A single turn carries every row of the set below to another of its rows. Some are shown first; where does it send the rows asked next?
q_43: | -0.53 | -0.19 |  0.58 | -0.98 | -0.28 |  0.18 | -0.03 | -0.27 | -0.73 | -1.14 |  0.29 | -3.93 |  1.56 |  1.13 | -0.67 |  0.20 | -0.63 | -1.38 | -0.43 | -0.65 |  0.96 | -0.80 |  0.32 |  1.44 |  0.61 |
q_526: |  0.38 | -1.42 |  1.80 | -1.16 | -0.38 |  0.00 | -0.05 | -0.12 | -1.02 | -1.16 | -2.36 | -0.95 |  2.51 |  0.45 |  0.85 | -0.16 | -1.07 | -1.07 |  0.52 | -0.29 |  1.03 | -1.68 | -0.20 | -1.26 |  0.77 |
q_222: | -0.32 |  0.94 |  1.31 | -0.99 | -1.21 | -0.51 | -0.34 | -1.07 | -1.03 | -1.18 | -0.29 | -0.93 |  1.43 |  0.11 | -2.62 |  0.57 | -0.64 | -0.29 |  0.57 |  0.85 |  1.74 | -1.84 |  1.80 |  1.64 |  0.87 |
q_883: | -0.32 | -0.22 |  0.95 | -2.07 |  1.85 |  0.12 |  1.03 |  0.12 |  0.15 | -0.95 | -0.53 |  1.81 | -0.94 |  2.99 |  0.92 | -0.61 | -0.89 | -1.70 | -1.28 | -0.82 |  1.31 | -1.03 |  0.34 |  0.16 |  0.32 |
q_714: | -1.62 |  0.62 |  1.25 | -1.41 |  0.53 | -0.33 |  0.55 | -0.62 | -0.14 | -0.17 | -0.15 | -1.75 | -0.03 |  1.28 | -1.88 | -0.30 | -0.69 | -1.54 | -1.27 | -0.30 |  1.80 | -2.52 |  1.43 |  1.71 |  1.64 |
q_428: |  0.13 | -0.04 |  1.36 | -0.17 |  0.60 | -0.80 | -0.03 | -1.18 | -0.35 | -1.52 |  0.77 |  0.69 |  1.26 |  0.87 | -0.34 |  0.71 | -2.09 | -2.41 | -0.99 | -2.83 |  0.79 |  0.96 | -1.14 | -0.61 |  1.11 |
q_521: |  1.22 | -0.53 |  0.35 | -0.50 |  1.73 | -0.38 |  0.58 | -0.88 | -2.38 | -0.85 |  0.37 |  0.72 |  0.72 |  1.69 | -1.02 |  0.10 | -0.85 |  0.78 |  0.00 | -0.73 |  0.84 |  0.37 |  0.46 | -1.08 |  1.40 |
q_529: |  0.46 | -1.87 |  1.70 | -0.23 | -0.42 |  0.76 |  0.36 |  0.35 | -1.28 | -1.83 |  0.35 |  1.30 | -1.63 |  2.17 | -0.79 |  0.89 | -0.25 |  0.29 | -0.68 |  1.26 |  0.39 | -1.16 |  0.12 | -0.73 |  0.99 |
q_426: |  0.40 |  0.92 |  0.99 | -0.74 |  0.55 | -0.40 | -0.51 | -0.06 |  0.02 |  0.02 |  1.53 |  1.25 | -1.70 |  0.76 | -0.44 |  1.16 | -1.53 |  0.14 | -1.40 | -0.02 | -0.27 | -1.40 | -1.03 |  1.07 |  0.50 |
q_619: | -0.67 |  0.33 |  0.21 | -1.29 |  0.12 |  0.76 |  0.19 | -0.27 | -2.22 | -0.81 |  0.06 | -3.05 | -0.99 |  1.42 | -1.65 | -0.12 | -0.56 | -1.67 | -1.59 |  0.06 |  0.92 | -1.02 | -0.02 |  0.14 |  0.62 |
q_989: |  0.17 | -0.04 |  0.32 |  0.03 | -2.05 | -0.21 |  0.40 | -1.46 | -1.22 | -0.09 | -1.45 | -0.10 |  0.48 |  0.01 | -0.04 |  0.52 | -2.83 |  0.14 | -0.33 | -1.38 |  0.01 | -1.58 | -0.28 |  1.36 |  0.47 |
q_84: | -0.67 | -1.01 |  2.82 | -1.28 | -0.62 | -0.15 | -0.58 | -0.77 | -0.89 | -1.12 | -1.98 | -0.36 | -1.61 | -0.29 |  0.28 |  1.30 |  0.94 | -2.17 |  0.61 |  0.26 |  1.75 |  0.46 |  0.16 |  0.88 | -0.23 |
q_125: | -1.26 |  1.81 |  1.48 | -1.28 | -1.15 |  0.29 | -0.13 |  0.19 | -0.83 |  0.13 |  0.38 | -0.70 |  1.20 |  1.73 | -2.46 |  0.21 |  0.36 | -1.63 | -0.71 |  0.90 |  0.97 | -1.30 |  0.74 |  1.28 |  1.07 |
q_908: | -0.42 |  0.42 |  1.38 | -0.96 |  1.22 | -0.05 |  1.23 | -0.34 | -0.11 | -1.13 |  0.01 |  1.81 | -2.45 |  2.53 |  0.73 |  0.56 | -1.15 | -1.43 |  0.45 | -1.52 |  0.64 | -1.04 |  0.05 | -0.59 |  0.73 |
q_42: | -0.37 | -0.30 |  1.98 | -0.63 | -0.89 |  0.55 | -0.93 | -0.48 | -1.07 | -1.38 | -0.14 | -1.92 | -2.04 | -0.46 | -0.69 |  0.51 |  0.14 | -2.20 | -0.14 | -0.64 |  1.79 |  0.56 | -0.81 | -0.98 | -0.25 |
q_960: |  0.00 | -0.15 | -0.30 | -1.03 |  0.19 |  0.25 |  0.29 | -0.45 | -1.15 | -1.17 | -0.30 |  2.74 |  1.50 |  0.19 | -0.34 |  0.31 | -0.15 | -1.35 | -0.53 | -0.72 |  1.30 | -0.44 |  0.29 |  3.08 |  0.57 |
q_11: | -0.66 | -0.92 |  1.88 | -0.84 | -1.95 | -0.17 | -1.25 | -1.11 |  0.47 | -1.69 | -0.82 | -0.86 |  1.32 | -0.06 | -1.45 |  1.21 |  0.40 | -1.68 |  1.20 | -0.45 |  1.63 |  0.45 | -0.44 |  1.26 | -0.23 |
q_527: |  0.42 | -0.50 |  1.58 | -0.64 | -0.71 |  0.23 |  0.07 | -0.03 | -0.74 | -0.39 | -0.71 |  0.61 |  3.12 |  2.31 |  1.13 | -0.48 | -1.03 | -1.53 | -0.14 |  0.10 |  0.49 | -0.56 |  0.10 | -1.46 |  0.97 |
q_586: |  0.95 | -1.16 |  1.31 |  0.02 |  1.18 | -0.55 |  0.51 |  0.02 | -1.37 | -1.48 | -0.65 | -0.04 |  1.07 |  0.28 | -1.19 |  0.68 |  0.30 |  1.18 |  1.25 | -1.24 |  0.96 |  0.50 |  0.55 |  0.22 |  1.79 |
q_658: |  0.15 |  0.04 |  1.88 | -1.02 |  0.31 | -1.13 |  0.47 | -1.02 | -0.54 | -1.50 | -0.18 |  0.17 |  2.08 | -0.43 | -1.31 |  1.24 | -1.61 | -2.06 | -1.10 | -2.94 |  0.33 |  0.14 |  0.16 |  1.59 |  1.26 |
q_381: | -0.49 | -0.24 |  2.26 | -1.40 | -0.37 |  0.12 | -0.45 |  0.54 | -0.72 | -1.49 | -0.18 |  0.73 |  0.09 |  2.04 |  0.93 |  1.50 | -1.40 | -2.63 | -1.58 |  0.94 | -0.02 | -1.90 | -1.96 | -0.19 |  0.47 |
q_955: | -0.21 |  0.84 |  2.04 | -0.77 | -1.51 |  0.21 | -1.50 | -0.49 |  0.36 | -0.75 | -0.72 |  0.73 | -0.39 | -0.48 | -2.11 |  0.52 |  0.92 | -1.59 |  0.33 |  1.07 |  1.37 |  0.55 |  0.18 |  0.62 |  0.04 |
q_89: | -0.20 |  0.58 |  1.66 | -1.06 |  0.29 |  0.27 |  1.44 | -0.08 |  0.30 | -0.43 | -0.05 |  2.37 | -1.47 |  2.93 |  0.82 |  0.03 | -0.84 | -1.24 |  0.39 | -0.69 |  0.29 | -1.48 |  1.36 | -0.20 |  0.73 |
q_206: | -0.27 | -0.17 |  1.45 | -1.19 |  0.75 |  0.00 |  0.73 | -0.01 |  0.80 | -1.81 | -0.98 |  2.76 | -1.39 |  2.20 |  1.01 | -0.24 | -1.14 | -2.24 | -1.02 | -0.62 |  1.39 | -0.49 |  0.39 |  0.35 |  0.30 |
q_992: |  0.56 | -0.08 |  1.58 | -0.34 |  0.51 |  0.43 |  0.21 | -0.12 | -0.37 | -1.60 |  0.71 |  1.09 |  0.28 | -0.82 |  0.81 |  0.94 |  0.38 | -2.06 |  2.58 | -1.74 |  0.31 | -0.45 |  0.41 | -0.16 |  1.22 |
q_407: |  0.43 | -0.31 |  1.35 | -1.24 | -0.35 | -0.41 | -0.64 | -1.44 | -2.50 | -1.66 | -0.50 | -2.44 | -0.89 | -1.03 | -0.51 |  1.38 | -0.69 | -0.81 |  0.67 | -0.38 |  1.57 | -0.06 |  0.21 |  0.59 | -0.51 |
q_934: | -0.77 |  0.05 |  1.12 | -0.66 |  0.53 |  0.10 |  0.14 | -0.48 | -0.77 | -0.52 | -0.83 | -3.34 | -2.26 |  0.40 |  0.77 |  0.50 | -0.70 | -1.83 | -0.38 | -0.49 |  0.80 | -0.94 | -0.01 |  1.02 |  0.65 |
q_551: |  0.36 | -1.93 | -0.81 | -0.41 |  0.91 |  1.10 |  0.17 | -0.08 | -1.34 | -2.08 | -0.69 |  0.08 | -0.13 | -0.25 |  1.06 | -1.16 | -0.95 | -1.03 | -0.31 | -0.85 |  2.40 | -1.42 | -0.19 |  0.13 |  0.60 |
q_81: | -1.46 | -0.48 |  2.32 | -1.20 | -1.06 | -0.12 |  0.04 | -1.10 |  0.53 | -0.29 | -0.99 |  0.70 |  0.02 |  1.22 | -2.63 |  0.78 |  1.20 | -1.26 |  0.80 |  0.23 |  1.37 | -0.90 |  1.32 |  1.68 |  0.99 |
q_928: | -0.75 | -0.13 |  0.05 | -0.95 | -0.75 |  1.08 |  1.41 | -1.05 | -1.72 | -0.73 |  0.52 |  0.28 |  1.02 |  1.35 | -0.09 |  0.54 | -1.40 | -2.30 |  0.98 | -1.73 | -0.14 | -3.14 |  0.28 |  0.24 |  1.39 |
q_399: |  1.04 |  0.72 |  0.46 |  0.74 | -1.49 | -0.40 | -0.21 | -1.66 | -1.00 | -0.65 | -0.87 |  1.94 |  0.08 |  0.30 |  0.22 |  0.28 | -2.96 | -0.37 | -0.37 | -0.12 |  0.34 | -0.37 | -0.01 |  0.02 |  0.56 |
q_687: |  0.32 | -1.17 |  2.88 | -1.63 |  0.88 | -0.02 | -0.38 |  0.55 |  0.95 | -1.31 |  2.08 |  0.94 |  0.11 |  1.07 | -0.97 |  0.36 | -0.31 | -1.90 | -1.90 | -0.78 |  0.64 | -0.94 |  0.37 | -0.72 |  0.88 |

q_42 goes to q_955
q_11 goes to q_222
Now these:
q_687 goes to q_426
q_399 goes to q_527
q_526 goes to q_586
q_84 goes to q_81
q_908 goes to q_206
q_928 goes to q_551

